128 stands for zero in the data rows.
Each group has one hidden pattern, and each of its rows is that pattern moved along and wrapped round at the ends.
The table:
[188 156 155 100 140 171  80  69]
[149 153 101 135 167  77  63 188]
[ 57 110 138 121 131 204 157 105]
[ 52 112 127 136 132 203 154 107]
[101 131 136 141 195 157 107  57]
[ 90  76 107 169 168 171 123  93]
[181 143 158  93 126 164  91  60]
[158  92 138 158  88  58 179 143]
[ 80 107 194 173 151 120  91  90]
[ 62 103 141 127 135 199 155 116]
[148  94 124 165  76  76 186 141]
[193 147 153 101 145 152  81  65]
[ 58 105 129 125 140 193 158 109]
[ 52 100 124 137 131 195 165 116]
[104 136 136 139 202 164  99  51]
[ 58 114 143 127 120 191 158 112]
[152 153 105 140 150  81  70 184]
[180 153 154  97 129 163  84  68]
[183 139 165  99 137 165  85  70]
[143 164  99 133 163  92  69 191]
[187 147 147 103 141 162  81  58]
[127 128 131 199 166 116  42 103]
[105  86 112 189 176 156 120  77]
[128 137 117 190 168 114  48 120]
Some rows of the table again, each followed by its group:
[ 57 110 138 121 131 204 157 105] q992
[148  94 124 165  76  76 186 141] q83
[188 156 155 100 140 171  80  69] q83
[ 52 100 124 137 131 195 165 116] q992
[101 131 136 141 195 157 107  57] q992
[105  86 112 189 176 156 120  77] q881
[ 90  76 107 169 168 171 123  93] q881
[127 128 131 199 166 116  42 103] q992
[180 153 154  97 129 163  84  68] q83
[193 147 153 101 145 152  81  65] q83
[152 153 105 140 150  81  70 184] q83
[104 136 136 139 202 164  99  51] q992
[128 137 117 190 168 114  48 120] q992
[ 58 114 143 127 120 191 158 112] q992
[183 139 165  99 137 165  85  70] q83
[143 164  99 133 163  92  69 191] q83
[181 143 158  93 126 164  91  60] q83
